M =
[[-.21, -.11, .39, -.28, -.68, .11, -.41, -.28, -.26, -.63, -.21, .05],
 [.26, .00, .03, -.06, .07, .03, .12, .22, .21, .09, .21, -.06],
 [.00, -.02, .15, -.10, -.21, .04, -.10, -.04, -.03, -.20, -.02, -.01],
 [.10, .21, .41, -.10, -.41, .07, -.11, .01, .08, -.57, .02, -.24],
 [.05, .20, -.04, .16, .17, -.05, .14, .06, .10, .04, .03, -.14],
 [.31, .11, .27, -.13, -.18, .07, .05, .22, .26, -.26, .22, -.20],
 [-.15, -.09, .12, -.12, -.28, .04, -.20, -.17, -.17, -.22, -.14, .08],
 [-.54, -.13, .17, -.11, -.53, .03, -.46, -.51, -.51, -.48, -.46, .18],
 [.20, .07, .11, -.04, -.03, .03, .07, .15, .17, -.07, .15, -.12],
 [.37, .18, .30, -.10, -.16, .07, .09, .27, .32, -.27, .26, -.26]]
Which number is the second largest entry? .39
Which number is the entry in the top-left corner? -.21
Which number is the entry directly below the smallest entry? .07
Which number is the entry just right of the largest entry? -.10
Which number is the smallest entry in the first row? -.68
Which number is the 2nd entry in reading order? -.11
Which number is the entry just right of the smallest entry? .11
Which number is the entry directly above .41? .15
Which number is the entry directly below the largest entry? -.04
The entry just right of -.18: .07
The entry directly below -.53 is -.03
Which number is the first entry on the diagonal from the top-right corner? .05
Which number is the bottom entry of the column that holds the largest entry? .30
The 4th entry from the end, reading row by row: .32
Which number is the bottom-right entry? -.26
Which number is the fifth entry from the end, reading row by row? .27
The 4th entry in reading order is -.28
The last entry in the row that holds the largest entry: -.24
The entry just right of .37: .18
Which number is the second entry on the diagonal from the top-right corner? .21
Which number is the entry just left of the largest entry? .21
Which number is the smallest entry in the last row? -.27
Which number is the bottom entry of the column that holds the smallest entry? -.16
Which number is the second-last entry, reading row by row? .26
The 3rd entry on the diagonal from the top-right corner: -.20
Which number is the largest entry in the last row? .37
Which number is the third smallest entry? -.57
Which number is the entry directly above .31? .05

W =
-0.08	-0.05	-0.01	0.00	-0.05	-0.12	0.06	-0.28	-0.10
-0.24	0.02	-0.16	0.05	0.04	-0.05	0.12	0.18	-0.02
-0.01	-0.08	0.04	-0.08	-0.22	-0.04	-0.01	-0.19	-0.04
0.15	-0.18	-0.26	-0.04	-0.01	-0.20	-0.15	0.20	0.13
-0.14	0.19	-0.11	0.09	0.04	0.12	-0.23	0.01	-0.02
-0.24	0.22	0.09	-0.30	-0.24	-0.01	-0.26	-0.21	-0.17
-0.17	-0.18	-0.17	-0.30	-0.03	-0.15	-0.26	0.21	-0.06
-0.24	0.20	-0.26	-0.15	-0.27	0.11	-0.10	-0.01	-0.17
-0.17	-0.13	-0.19	0.13	-0.19	-0.22	0.07	-0.28	-0.08
0.13	-0.05	-0.04	-0.26	-0.27	-0.22	-0.03	0.12	0.03
Counting starts at 0.
Report the entry directly above -0.23.
-0.15
Report the entry just right of -0.23.
0.01
Report the entry in row 0 and column 1.
-0.05
Report the entry in the bottom-right corner.
0.03
Report the entry in the bottom-left corner.
0.13
The entry just left of the largest entry is -0.24
Report the bottom entry of the column that holds the largest entry.
-0.05
Report the entry in the top-right corner.
-0.10
The entry at row 2, column 2 -> 0.04
The entry in row 0 and column 0 is -0.08
Report the entry at row 1, column 0.
-0.24
The entry in row 2 and column 0 is -0.01
Report the entry at row 0, column 2.
-0.01
Report the entry just right of -0.16.
0.05
Report the entry just left of -0.12.
-0.05
Report the entry directly below the largest entry.
-0.18
The entry directly below -0.11 is 0.09
The entry in row 1 and column 1 -> 0.02
Report the largest entry.
0.22
